One vector is turned by the same rotation once a tick. Each row is the vector after some number of ticks, and that number follows the row.
The counts run from 0 to 555.
[114 151  90 115 125 143  66 116 101 131 129 137 116 135 102 101 175 162
 121  81 151  87 134 148 126 128 104  96  95 140 122 119 151 189 153 142
 127 115 134  79 145 116 145 131 156 156 117 126 109 118 112 117 132 108
 147 124 122 120]  98
[144 165  63 119 168 141 150 147 113 150  85  90 122 134 143  99 149  92
 161  96 154 112 124 127 112 160 163  99 131 148 130 154 133 145 165 127
 163 108 180 123 120  94 122  91 130 125 119 115  87 125 114 148 139 121
 154  92 141 108]  268
[102 147 186 139 113 112 114 111 111 132 151 132 107  91 166 121 114  89
 125 124 108 175 155 109 123  95 143 167 129 145 145 126 158 122 128 135
 130 113  99  76 157  91 123 107 153 133 141 128 158  90 131  95 106 121
  76 100 131 167]  337
[143 119  96 108 149 134 150 149 122 100 133 138 149 148 127  84 133  97
 154 129 160 132 124 129 118 111 148 103 130 131 120  71 122 187 124 132
 130  84 103 115 123  58 108 133  92 126 143 122  95 170 166 127 145 104
 114 124 132 137]  89
[134 166  84 100 153 146 154 169 128 140  94 125 130 134 149  95 131  80
 158 117 137 137 110 111 100 141 175  99 135 143 154 162 118 142 157 110
 167  90 174 120 114 120 128  67 120 128 142  89  98 109 142 152 115 113
 137 105 125 115]  269
[139 137 116 115  97  86 109 128 140 147 105 151 143 117 118 100 127 176
 137 109 112  98 124 110 119 136  97  81 115  73 159  85 152 146 118 158
 123  77 104 110 120 107 133 111 132 161  87 147 105  94 151 119 108 135
  77 163 123 107]  127
[128 126 102 136 150 146 160 136 107  92 120 129 145 124 133  83 137 106
 147 115 169 143 123 128 124 112 152 105 121 145 111  78 127 185 119 123
 120 100 112 107 124  64  99 129 106 115 166 115 105 187 145 104 166 108
 116 111 132 162]  88
[141 120 136 138 105 125 123 126  84 147 127 136 163 155  94 164 130 184
  95 158 113 130 162 141 143 143  79 133 115 127 146 113 112  54 128 148
 125 140  98 113 137 117 143 183 102 108 129 151 139 107 138  91 126 151
  95 158 111 141]  192
[140 160 123 165 130 156  93 113 105 160  91 142 153 114 131 138 111 196
  83 134 100 135 114 135 145 179  94 112 106 115 165 171 122  94 143 130
 152 162 151 137 128 163 154 118 144 144 146 115 125 107  80 100 125 136
 145 118 126 117]  425
[105 137 128 106 149 114 107 105 157 143 119 119  81 111 116 163  91 155
 153 145 122  93 171 115 124 113 116 122 117  86 140 142 104 108  85 110
 106 135 116 174 111 121 127 114 146  95  66 134 124  74  92 111  83 137
 123 135 154 125]  180
[125 151 163 145 110  89 128 120 114 104 131 168 128 142 109 133 111 139
 108 154  90 156 185  80 136  98 106 146 118 135 120  74 147 133  96 131
 121 121  90 112 175  99 115 123 129 124 131 145 166  93 153  93 124 103
  74 134 139 146]  339
[ 99 112 152  94 122 175 108 112 131 139 138 163 118 115 115 146 111 158
  88 167 128 124 129 133 138 116 104 162 121 132 156 146  73  55 112 111
 167 172 131 123 143 159 145 120 117 105 144 115 108 126 133 130  79 152
 168 130 122 109]  196
[159 125  77 112 142 125 132  78  60 130 133  98 139 154  87 136 163 161
 129 126 120 131 162 144 110 116  99 127  98 165 154 138 111  92 125 116
 124 139 120 141 129 109 123 167 110  85 114 132 134 130  91  95 146 106
 138 130 123 158]  214
[ 87  97 143  98 126 115 134 120 116 182 172 102 127 120 176 170 124 135
 136 118 126 163 135 167 127 146 133 133 128 127 161 197 104  92 146 137
 121 117 109 119 105 104 142 152 150 124 117 142 135 114 130  97 118 161
  91 146 107 139]  188
[113 158 143 130 102 106 145 151  98 128  77 120 140 199 117 155 130 114
  90 152 117 114 165 106 137 130 115 118 147 118  85  79 147 129 143 143
 139 137 115 145 169 135 131 160 139 112 175 123 123  97 172 105 119 139
 122 153 113  95]  487
[172 157 110 135  90 157 117 144  66 133  52 124 167 155 125 145 133 150
  93 170 102 105 140 114 146 134 118 121 129 158 111 121 138  82 136 140
 127 162 141 149 160 149 123 140 123 102 153 161 135 142 128 114 132 151
 126 103 128 127]  457
[151 105 101 107 149 134 108  98 151 151 141 133 128  72 152 140  97 182
 136 121 100 132 120 165 130 165 134 105 150  83 152 150  61 124 114 118
 136 120 124 169  86 150  97 124 140 135 119 135 125 159  93 142 118 132
 140 108 144  89]  409
[148 157 138 132 112 154 123 189 105 147 132 181 118 115 121 117  67 125
 111 107 120 123 144 114 154 169 122 133 162 121  93 136 155 154 130 147
 122 159  99 110 140  72 112 122 147 125  95 168  98 151 140  85 149  92
 126 137 132 132]  141
[144 130 115 122 144 121 140  77  73 113 132 105 135 152  84 146 154 165
 119 153 106 121 149 129 115 116 106 112  95 148 171 125 104  76 113 103
 141 139 116 170 113 127 122 156 107  98 136 113 153 121  84  99 125 112
 131 141 121 161]  213
[165 150 111 135 122 177 122 123  63 130 102 127 170 150 129 115 130 139
  88 152 145 143 120 141 132 142 133 133 111 135 115 111 147 157 151 148
 145 151 113 134 136 109 116 157 142 133 211  78 118 178 131 132 129 135
 165 117 114 137]  257
[153 101 103 105 120 133  73 114 126 111 145 174 100  77 114  87 109 148
 105 104 113 114 129 140 112 114 154 121 162 122 131 106 104 179 129 143
 122 130 132 124 147 143  82 102 159 147 118 169 151 165 144 150 118 121
 129 105 147 111]  113
[116 128 102  87 127 109 137 118 112 120 104  80 114 155  83 134 150 150
 117 173 149  58 171 138 121  96 131 129 121 104 123 109 127 107 130 127
 130 132 141 152 109 136 123 138 141 117 127 123 101  71 129 168  75 184
 137 117 132 102]  32
[156 149 115  94  89 158 115 122  95 112 110 128 179 159 148  92 127 126
 112 134 112 128  97 104 107  98 128 131  88 165 132 146 171 159 122 119
 127 149 136 140 157 133 114 130 158 156 165  94 115 132 132 114 122  62
 170 101 136 151]  279
[150 128 135 131 105  98 121  76  91 143 172 146 145 105 151 103 157 124
 126 100 116 160 112 123  97 114 138 117 129 143 164 102 153 166 133 149
 140  69  98 100 130 106  96 137 139 168 175 113 180 150 137 123 126 104
  85 130 104 160]  537
[167  95  64 124 152 123 140 108 111 115  83 105 146 138 102 120 132 180
 131 140 140 106 131 127 128 163  99  90 114 117 184 158  91 128 116 127
  93 135 136 173 108  94 149 131 103 114  79 145 127 143 112 117 157 143
  99 149 102 121]  414
[141 130  88  96 136 161 109 113 117 142 118 124 133 118 111 119 138 154
 104 115 135  92 138 150 124 144 156 124 162  97 107 127 118 164 147 121
 162 138 173 141 117 174 119 134 157 146 170 123 129 136 119 178 110 160
 165  95 117  75]  261
[ 73 138  90  71 144 120 116 148 109 106 118 125 107 170 124 112 177 105
 127 107 149 103 125 126 107 101 153 109 134 175 159 124  92 139 148 122
 147  79 167 114 139 134 157 108 107 133 132 132 119 106 188 142 109 139
 125 132 118 120]  69
[135 139 108 124 116  96  97 104 101  89 110 145 141 153  81  96 175 168
 112 125 143  97 139 107 112 110 105  81 110 116 133  56 158 190 118 137
 120  94 104 128 129 128 148 144 131 161 123 122 146  94 140 115 128 116
 126 152 106 126]  96
[135 109 120 100  96 110 133 147 103 182 102  86 171 149 160 147 146 141
 135 122 114 141 142 155 126 159 141 135 152 124 130 168 118  84 175 141
 144 114 167 124 126 137 149 145 140 136 125 157 126 110 151 133 132 172
 101  97 102  96]  452
[122 155  61  91 138 153 118 102 129 162 106  86 130 141 171 125 136 132
 150 101 127 141  93 142 106 133 121  96  86 155 164 164  96 114 157 106
 140 118 156 124 155 128 110 116 143 126 157  89  82 135 110 136 129  71
 156 111 156 118]  247
[152 142 118 100  99 111 119 128 112  95  61  97 119 134  92  98 140 107
 133 144 144  49 158  81 115  86 139 121 130 105 130  90 171 153 107 150
 112 106 154 145 148 126 119  98 146 137  87 140 111  94 142 138 106 143
 128 103 123 113]  296
[122 142 116  79 100 171 110 152 112 133 104 131 124 145 117 140 103 126
 106 158 114  94 129 117 119  98 153 133 154 132 127 156 109  88 140 118
 147 174 159 151 152 162 124 107 134 100 118 137  85 108 168 159  85 134
 173 117 148  98]  460
[ 98 156 102 172 165 155  98 122  94 137 123 157 103 116 110 127 130 139
  97 150 140 112 144 137 142 127 144 118 121 140 112  89 116 152 147 147
 163 124 134  73 158 128 128 102 146 123 216 123 143 122 159 144 114 165
  96 125 133 139]  520
[138 161 120 155 136 109 176 112 127 101  56  90 142 173 108  99 161 123
 120 121 139  83 146  86 127 151 143 102 126  98 135  84 145 152 108 102
 158 123 163 173 116 129 133  99 132 125 154  98 129 120  94 129 145 134
 158 118 108  92]  265
[108 118 108  98 137 118 167 106 121 128 123  67  81 123 113 122 143  77
 146 117 148  80 168 130 105  83 157 125 163 136 108  87 143 137 141 130
 137 129 152 128 150 108  83 104 134  77 137 138 105 112 121 167 121 134
 127  98 121 115]  496
[106 143 101 132 137 155 135 131 122 150 112  72 167 139 156 127 147 164
 133 129 135 121 111 162 124 146 132 133  77 122 144 197 132 118 139  91
 151 144 177 143 101 118 165 143 148 118 131 104 108 111  70  95 122 129
 143 102 126 152]  447
[122 132 151  78  71 160 107 174 128 141 117 164 139 136 144 134 115 142
 102 104 132 103 129 110 146 139  77 126 120 121 128 149 125 103 101 146
 113 143 111 105 149 121 150 152 119 115  66 151  84 133 136  70 128 113
 153 160 135 103]  163
[108 106 123 171 194 131 136  74 151  97 123 141 137 115 105 108 124 169
 122 144 155 129 149 119 147 135  98 139 100 105 158 105  95 157  82 105
 126 128 107 128 103  83 161 128 119 106 127 114 156 138  82  89 143 143
 120 147 110 140]  382
[106 171 140  92  95  76 118 159 109 170 146 111 113 125 167 127 123  94
 144  83 100 133 146 121 115 142 168 128 156 130 112 151 175 160 160 155
 120 108 133 109 139 120 110 126 187 164 122 141 127  82 140 119 121 111
  90 114 139 123]  305
[ 94 136 137 117 147 113 113 112  90 118 133 131 106 132 151 109 188  94
 115 104 141 146 133 138 107 106 173 135 142 193 161 137 113 149 162 129
 145  95 157 100 135 147 155 121 137 141 175 117 178 117 152 127 134 137
 109  99  97 140]  71
[111 168 139 105 120 142 145 174 116  89 114 142 133 163 144  87 139  84
 118 130 132 120 139  71 105 105 174 141 124 155 133 154 164 170 105 106
 146 107 154 139 128 122 165  96 133 142 111 111 133  99 144  85 109  91
 153 107 110 161]  301
[ 64 128 156 130 162 130 109 113 159 123 160 186  86 110 160 136 122 124
 103  83 117 161 121 114 124 144 131 144 140 164 169 146  74 126  99  98
 135 118 134 115 151 131 165  95 123 119 118 144 177 130 131  78 141 117
 127 149 125 100]  366
[105 110 143 100 106 119 150  94  91  87 149  89 139 124 149 120 164 108
 101 134 111 131 136 146 100  80 169 145 131 185 138 123 116 107 134 114
 145 170 157 130 160 164  88 154 143 116 197 128 159 149 128 130 136 122
 141 100 126 148]  50
[139  98 103 102 139 166 121 126 119 144 121 129 145 118 143 102 118 131
 148 155 166 151  92 144 121 145 122 119 105 126 194 201 109 129 142 112
 127 124 135 142  93  90 182 104 117 127 104  94  86 120 144 127 121 119
 137 138  87 146]  417
